In the data rows, 500 means zero.
A hidden rule labels the rows of this table. It goes by one to three of the table's principal directions, not those with the most spread.
[520 577 465 460 488 399 407 715 296 404 421 302 367 453 493 288 334 446 331 527 261 638 828 336 497 596 452 432 389 687 480 424 615 717 399 429 472 752 486 704 419 501 460 424 311 474 454 349] LP
[569 397 435 662 422 556 610 402 736 522 593 417 670 537 577 442 421 676 680 297 683 302 392 541 472 425 465 580 544 302 560 580 673 478 568 529 482 246 454 461 614 577 623 810 725 514 620 490] TG
[483 682 519 576 454 558 356 557 503 578 456 505 427 624 448 554 565 304 546 652 504 516 414 618 526 372 595 364 572 439 413 442 548 465 582 430 597 494 557 264 490 410 415 338 476 469 501 464] LP
[538 571 395 429 542 505 489 484 537 423 375 454 469 352 605 385 487 622 331 610 397 628 766 379 526 624 527 488 261 719 401 496 644 726 482 473 479 572 512 589 509 568 447 385 307 444 381 426] CT
[406 452 573 447 635 470 573 422 637 449 573 746 578 366 510 680 576 594 496 467 566 548 367 599 521 528 450 666 420 457 454 573 217 411 487 595 622 327 451 449 478 557 582 544 591 460 398 720] TG
[541 849 484 557 627 434 193 773 195 294 815 242 338 500 429 343 280 190 252 573 240 661 791 392 446 339 448 495 435 613 296 264 427 463 422 450 671 558 531 472 289 352 423 233 351 608 438 383] TG
[476 677 544 601 464 526 392 479 558 459 380 514 403 415 762 391 380 550 373 591 506 642 658 480 371 550 538 429 316 604 447 567 607 663 456 581 541 536 486 424 666 421 548 449 282 573 479 591] BL
[432 487 547 439 507 418 459 426 481 514 488 596 501 514 521 510 446 419 436 510 501 408 368 550 602 446 445 424 548 479 558 485 328 515 569 432 469 532 487 456 571 514 389 511 606 537 444 439] CT
[519 856 468 500 685 469 297 651 689 360 760 389 397 468 539 339 466 374 250 494 370 534 421 500 488 263 627 564 440 461 288 184 364 498 476 401 668 280 472 312 430 484 426 565 664 757 516 598] ZF
[455 304 465 576 439 504 527 499 448 695 354 515 550 554 305 602 504 415 716 473 515 406 462 552 564 405 449 406 623 387 631 631 574 462 620 536 485 561 473 401 494 512 458 512 603 353 506 302] ZF
[417 557 668 460 519 316 604 581 355 356 649 507 562 476 430 584 405 535 520 440 616 438 264 461 652 555 407 586 653 332 474 550 266 433 479 370 587 630 440 606 334 491 482 557 753 421 476 586] CT
[432 414 582 460 187 348 680 660 244 555 427 341 565 606 273 494 247 442 670 534 419 309 306 521 571 575 496 483 735 270 605 608 778 547 580 211 359 851 573 780 413 582 399 532 856 379 648 433] LP
[467 485 607 570 564 411 481 509 555 493 500 549 458 494 560 581 370 500 466 392 636 406 343 488 610 412 467 494 483 400 466 568 270 517 537 507 610 544 383 349 554 441 405 755 713 505 477 496] TG
[577 456 436 359 509 517 603 628 254 565 644 403 305 527 212 705 755 355 471 574 434 673 582 290 390 446 725 444 552 608 437 489 388 323 408 534 489 793 649 562 244 366 461 190 332 411 621 524] BB
[585 512 364 507 562 467 430 626 610 419 455 436 370 451 476 417 495 459 479 518 352 596 644 408 552 481 423 478 436 661 427 441 602 511 489 603 472 483 377 490 466 613 551 563 422 417 462 279] LP
[424 603 524 453 579 607 280 280 572 434 404 626 653 454 824 234 514 597 406 571 431 529 603 608 367 619 454 548 365 608 579 288 510 676 416 551 478 129 531 568 723 500 570 347 232 824 333 682] FF
[454 582 409 594 430 426 387 747 484 529 464 376 505 558 336 469 237 452 609 608 334 503 523 461 636 383 551 430 389 402 295 559 710 736 553 378 720 659 475 332 390 519 466 548 652 267 426 419] TG
[482 533 514 559 568 499 430 601 364 443 600 431 477 533 377 526 355 444 445 455 396 529 669 554 515 504 399 546 392 511 378 501 481 490 512 450 643 515 523 482 351 497 460 439 487 423 436 370] BL
[607 503 367 607 345 610 515 456 660 532 499 410 385 610 609 278 573 496 604 403 505 466 523 474 235 440 560 345 611 519 657 413 761 440 469 614 314 326 524 557 674 473 701 555 334 685 721 468] ZF
[445 447 540 499 474 461 527 479 422 444 406 546 540 460 530 412 351 494 517 538 414 446 598 566 517 590 346 503 480 513 553 581 621 570 578 470 390 509 472 610 546 563 505 387 465 461 417 364] BL
[446 526 426 335 713 475 503 549 382 461 551 631 489 374 285 575 612 440 478 596 347 621 567 479 556 536 489 606 457 589 428 444 342 431 450 510 623 475 535 548 226 520 469 226 414 453 314 527] BB
[595 626 376 764 357 518 492 523 814 500 421 261 486 495 735 184 360 661 442 331 550 425 645 479 511 394 463 344 423 499 572 538 869 730 577 480 435 447 372 383 730 514 554 915 587 498 570 343] CT
[450 360 475 385 371 450 591 410 499 505 187 580 561 454 628 335 441 680 574 535 468 465 549 477 548 780 421 447 453 600 664 577 702 753 465 452 339 578 491 779 613 637 537 498 377 449 408 437] LP
[450 608 632 594 403 536 449 298 672 496 531 644 516 518 817 588 515 556 547 569 924 428 105 482 531 473 581 376 603 385 504 577 353 404 562 622 515 432 449 250 760 403 495 552 539 618 572 625] FF
[577 682 486 407 567 568 679 393 556 462 790 444 548 323 555 500 864 578 290 472 562 649 531 460 312 457 657 660 600 551 598 412 418 263 391 535 374 411 607 604 433 414 595 401 462 702 626 870] CT
[582 481 477 503 287 541 553 540 329 578 509 345 410 569 487 632 541 535 609 625 658 595 446 251 432 564 720 405 541 544 453 618 662 458 405 583 481 843 587 522 469 377 496 398 381 412 655 551] BL
[495 674 537 601 330 454 439 581 472 414 444 376 462 516 555 402 267 452 433 578 377 486 552 580 478 511 441 468 466 491 439 483 736 592 570 367 482 576 505 572 574 528 436 537 604 488 521 452] TG
[470 673 706 494 658 427 521 485 581 484 755 609 355 524 516 640 541 312 421 435 703 404 47 535 405 254 654 556 761 221 452 448 92 175 516 486 544 425 476 271 483 380 468 551 781 809 745 722] BL
[430 208 432 147 683 449 608 365 475 448 223 787 629 302 440 485 616 665 629 638 264 564 578 482 539 833 381 746 385 683 566 511 523 607 403 583 360 360 468 865 408 792 598 234 328 454 242 491] LP
[402 481 468 343 716 457 599 489 634 451 475 729 599 250 463 527 520 629 484 583 419 576 481 516 555 587 515 723 358 496 416 570 426 564 477 533 581 372 459 517 381 639 564 408 538 475 338 681] LP
[483 180 427 333 518 445 687 425 590 523 253 647 635 396 468 507 471 806 652 439 384 476 528 517 605 794 372 722 350 597 582 648 650 653 403 550 432 490 417 771 470 765 597 736 580 347 341 508] CT
[474 536 598 615 188 469 488 454 356 548 252 417 413 652 575 483 345 423 578 598 636 370 379 476 490 537 514 189 661 415 579 571 675 597 643 353 376 770 549 559 697 419 355 429 508 469 639 325] TG
[460 424 402 326 546 458 445 435 492 446 227 555 581 316 630 342 468 736 502 617 367 628 668 357 581 794 445 588 268 748 526 489 652 794 355 580 495 510 440 730 508 660 514 432 305 471 237 471] ZF
[607 554 510 387 522 526 549 517 132 511 533 387 422 480 337 691 707 355 474 607 646 618 563 301 476 597 622 496 685 577 500 431 370 287 417 452 506 738 673 706 255 375 332 141 294 495 600 477] TG
[387 594 494 488 282 469 319 565 352 552 340 494 461 628 510 376 248 395 634 764 307 505 434 493 409 508 616 330 465 455 438 495 767 742 489 407 536 644 601 495 588 468 508 242 411 524 484 540] BL
[491 555 483 493 372 430 581 603 545 561 530 400 543 507 440 400 509 438 483 467 425 422 415 571 575 399 527 470 635 409 632 478 619 533 548 351 398 576 505 531 506 516 458 644 733 481 548 533] LP
[483 414 555 589 257 462 669 605 350 549 574 450 507 586 401 561 320 464 709 500 542 401 372 506 448 488 507 488 647 333 572 720 704 411 530 496 418 722 523 561 485 416 586 548 649 388 630 570] ZF
[501 755 589 632 499 629 472 339 687 484 787 581 495 546 725 528 550 454 416 464 875 416 188 571 346 339 669 439 650 297 468 427 300 264 554 519 561 260 590 247 652 330 525 506 534 823 737 778] LP
[554 437 570 694 487 651 589 373 606 521 602 484 533 570 595 629 518 577 446 304 855 386 503 558 448 482 493 442 504 388 479 576 377 371 629 510 522 400 544 378 614 425 466 645 494 518 688 456] FF
[391 512 641 426 578 483 535 419 521 484 503 651 626 411 522 608 571 587 491 504 563 518 338 637 537 610 459 691 518 430 524 512 345 417 465 501 563 392 487 529 459 557 499 506 627 556 421 696] FF
[449 593 467 467 508 440 455 489 549 411 387 484 486 489 571 195 335 510 425 509 297 413 568 533 445 517 444 434 476 489 534 383 654 717 546 337 402 405 493 634 577 588 503 439 498 652 474 414] CT
[494 656 493 508 688 547 638 371 955 519 839 626 667 378 658 496 635 630 296 307 746 367 239 637 544 252 676 650 474 271 469 457 201 452 561 401 609 146 523 211 574 476 512 831 829 705 577 906] TG
[423 781 503 538 518 526 402 439 622 379 700 642 527 372 707 445 284 538 411 611 557 570 380 568 388 504 556 611 359 462 354 505 485 480 449 552 686 302 556 394 553 481 586 438 489 694 466 813] TG
[446 507 519 435 424 444 606 582 423 515 492 455 634 506 392 447 432 539 603 566 408 410 402 505 516 501 598 577 564 329 502 506 637 630 506 308 493 568 564 629 422 497 493 454 684 478 500 684] TG
[445 287 480 395 528 428 473 648 221 584 189 528 490 611 119 614 429 398 778 630 229 479 568 527 631 622 409 521 518 486 434 549 641 602 520 390 573 676 504 634 244 616 415 289 510 226 344 224] CT
[519 259 409 445 447 482 595 441 560 623 363 483 578 501 435 589 605 623 568 405 600 444 517 442 695 562 479 428 446 552 583 596 485 617 544 482 485 591 487 521 502 610 411 640 554 265 435 293] BL
[474 273 512 417 549 503 530 412 436 589 422 661 472 573 436 545 538 455 668 465 469 446 428 507 387 518 488 499 580 468 613 546 410 430 449 609 422 447 510 549 521 512 609 415 403 572 541 498] BL
[497 570 562 527 605 565 346 503 356 514 642 580 454 641 400 769 556 329 458 561 684 493 378 541 689 432 508 424 518 504 316 443 156 324 554 480 740 560 550 232 370 349 288 412 478 421 414 429] BB
[433 416 590 576 571 558 466 448 647 474 586 665 578 533 564 597 390 522 495 413 566 396 407 671 482 449 447 591 376 388 404 510 309 477 579 541 611 258 470 357 613 504 518 643 611 548 474 613] ZF
[482 387 600 506 351 592 827 297 565 637 715 650 657 513 482 863 691 648 584 406 914 409 170 607 463 515 651 583 629 290 580 739 317 233 539 495 511 533 660 453 519 415 531 617 703 434 690 876] CT
[561 409 448 409 653 498 459 485 289 500 407 547 483 496 272 630 697 374 675 596 394 599 579 473 546 572 349 591 674 616 542 455 479 258 443 624 469 484 460 609 276 564 528 260 348 409 402 302] CT
[494 669 361 694 350 627 342 442 760 531 446 490 487 521 735 195 355 468 561 571 471 451 522 590 335 376 535 329 462 483 556 447 872 607 587 593 441 228 494 328 786 483 620 498 385 692 547 478] ZF
[477 344 610 338 603 451 585 366 357 470 286 695 479 470 467 635 626 454 502 494 594 447 467 543 589 706 363 513 599 557 603 492 237 426 534 440 413 505 518 731 455 571 365 325 399 474 425 352] TG
[543 502 418 616 532 465 437 677 455 508 488 409 352 522 416 412 300 388 557 465 348 525 689 450 461 389 456 450 421 518 439 583 649 560 501 563 565 569 437 405 433 460 552 520 445 420 489 312] TG
[695 401 329 485 680 648 622 440 578 488 595 415 466 347 521 585 797 657 268 313 638 667 935 369 534 594 493 561 256 813 478 506 373 449 438 632 529 458 541 550 387 487 451 559 199 368 443 374] ZF
[594 681 460 550 378 534 277 774 140 525 419 237 170 711 270 550 412 170 481 740 326 644 643 338 441 463 643 261 566 625 292 364 696 447 483 425 559 912 608 473 327 353 306 203 290 455 639 236] BB
[560 589 467 610 503 563 415 457 509 493 584 507 421 519 641 452 491 433 462 489 565 557 598 476 391 419 496 414 491 573 522 509 479 436 462 637 507 450 504 385 596 362 583 486 297 586 530 540] TG
Which label does each new row get?
[666 600 378 512 529 527 528 596 337 494 521 267 355 449 352 525 601 382 405 520 479 639 787 333 436 487 562 460 548 625 455 455 600 401 477 459 487 661 601 617 306 469 416 309 317 438 626 307]: TG
[409 627 534 516 395 408 426 732 286 534 290 402 459 387 498 447 262 444 492 778 393 675 687 354 564 577 600 411 378 528 391 691 761 800 491 438 575 916 511 470 439 449 443 241 357 300 424 476]: LP
[423 520 525 646 436 525 410 754 261 599 654 276 546 721 152 501 355 267 628 506 385 377 493 515 479 243 597 365 646 207 405 436 581 514 638 307 623 617 591 339 335 350 424 327 656 446 621 399]: FF
[481 566 467 461 618 478 461 528 715 489 529 571 506 415 622 354 517 520 412 487 423 539 498 500 450 405 575 543 437 484 495 438 446 612 445 532 495 350 449 406 584 529 620 593 484 633 508 684]: LP
[568 569 455 599 413 546 405 567 449 608 649 358 401 560 384 812 513 409 479 515 712 536 359 396 616 343 680 430 435 505 320 509 357 364 520 540 779 683 560 241 411 353 236 628 675 378 537 464]: TG
[445 351 645 402 550 483 541 339 514 485 383 674 633 424 545 707 652 615 550 540 538 536 383 588 526 641 406 693 502 524 543 530 330 407 466 602 459 412 436 600 564 595 522 531 573 474 401 648]: TG
[572 567 523 617 411 537 574 357 667 512 590 511 467 525 721 469 528 496 492 400 822 356 294 482 455 385 556 378 662 396 617 533 442 376 577 539 395 413 488 396 710 393 501 661 563 656 677 543]: TG
[444 478 434 408 550 461 596 560 510 572 331 589 555 457 269 550 577 449 589 619 377 467 506 607 678 507 493 496 525 447 472 564 600 588 633 320 521 542 531 489 331 612 403 329 591 271 366 372]: BL
[569 502 523 690 440 648 570 280 800 575 642 570 423 517 712 671 583 541 456 340 915 418 332 583 393 372 584 415 475 428 503 626 374 274 625 658 519 304 525 213 726 430 486 677 546 583 699 490]: CT
[555 608 416 805 309 607 272 696 488 570 460 172 480 677 463 372 392 375 580 512 446 519 718 469 422 307 551 262 490 439 429 405 819 640 590 483 583 515 513 320 592 389 504 510 409 416 617 308]: LP
[543 479 443 391 576 521 461 466 534 466 570 497 485 457 540 567 586 619 412 500 563 596 478 369 571 602 559 574 381 654 409 430 376 478 378 587 582 522 493 508 437 548 462 576 450 518 453 532]: BL
[545 430 483 398 662 561 541 412 400 502 579 497 567 411 458 577 702 562 459 468 526 596 648 436 452 572 517 655 453 595 515 475 379 405 404 582 514 423 557 588 366 490 511 329 348 528 444 538]: BL
[458 324 572 418 495 477 406 548 258 592 303 535 384 540 307 833 573 415 635 665 539 626 404 342 570 600 559 454 512 581 400 552 359 403 462 643 597 789 478 475 388 496 355 318 433 339 477 347]: ZF
[490 653 508 653 491 517 376 534 602 465 502 509 435 483 633 435 380 428 504 545 584 484 434 504 511 393 493 419 495 464 450 496 537 492 565 585 570 425 410 299 607 415 480 549 510 569 480 467]: ZF
[645 718 471 629 532 485 509 633 446 433 759 245 334 458 447 609 492 381 238 384 691 567 612 360 577 357 546 428 519 539 369 476 340 332 543 429 626 693 533 394 351 383 303 609 566 438 646 349]: TG
[588 730 412 647 545 520 309 700 401 420 601 247 421 533 422 388 427 311 427 505 471 518 678 437 607 367 460 413 511 541 383 323 571 493 560 430 644 487 484 406 357 401 333 431 466 471 439 232]: ZF
[498 205 578 292 483 443 701 498 364 608 288 561 484 479 404 644 716 576 601 502 537 558 464 367 498 698 573 538 605 541 646 615 424 498 388 542 323 759 507 738 438 556 538 442 410 399 580 539]: LP
[512 231 435 393 512 572 526 340 562 564 270 589 554 499 496 490 701 632 629 486 345 561 652 553 382 663 424 566 412 659 628 492 622 540 434 647 349 323 493 677 576 668 645 411 300 472 429 417]: BL
[477 654 492 560 395 528 420 483 571 450 519 442 541 526 661 326 289 639 470 511 435 485 483 568 426 570 522 563 359 496 443 465 729 642 429 451 575 425 523 520 582 511 536 640 565 637 471 650]: CT
[364 588 633 420 492 413 399 547 296 427 466 649 483 457 560 571 325 417 418 728 452 595 479 486 573 593 483 466 410 549 386 574 358 607 485 467 581 720 522 483 502 433 441 268 388 438 356 618]: LP
[579 660 296 401 591 520 540 619 546 406 644 324 537 349 459 248 562 623 347 492 253 629 772 414 479 539 564 660 334 664 454 353 727 624 367 437 518 426 544 664 305 549 544 479 443 550 389 592]: BB
[435 286 463 507 405 586 498 324 546 539 406 624 682 566 621 355 369 700 731 458 490 367 426 577 421 663 394 560 473 476 648 541 716 568 455 631 410 301 471 609 667 579 672 604 461 625 439 561]: BB
[382 293 571 268 595 406 664 483 468 486 464 729 672 489 427 515 481 644 600 527 371 437 388 557 571 652 474 678 477 411 511 596 404 636 429 404 449 519 500 655 420 620 641 479 571 430 392 731]: BL
[502 344 500 398 582 511 628 332 723 552 376 649 622 379 603 497 731 680 513 383 584 482 410 575 550 616 428 641 554 543 706 500 425 444 452 601 362 314 407 597 589 650 572 731 566 568 467 589]: LP
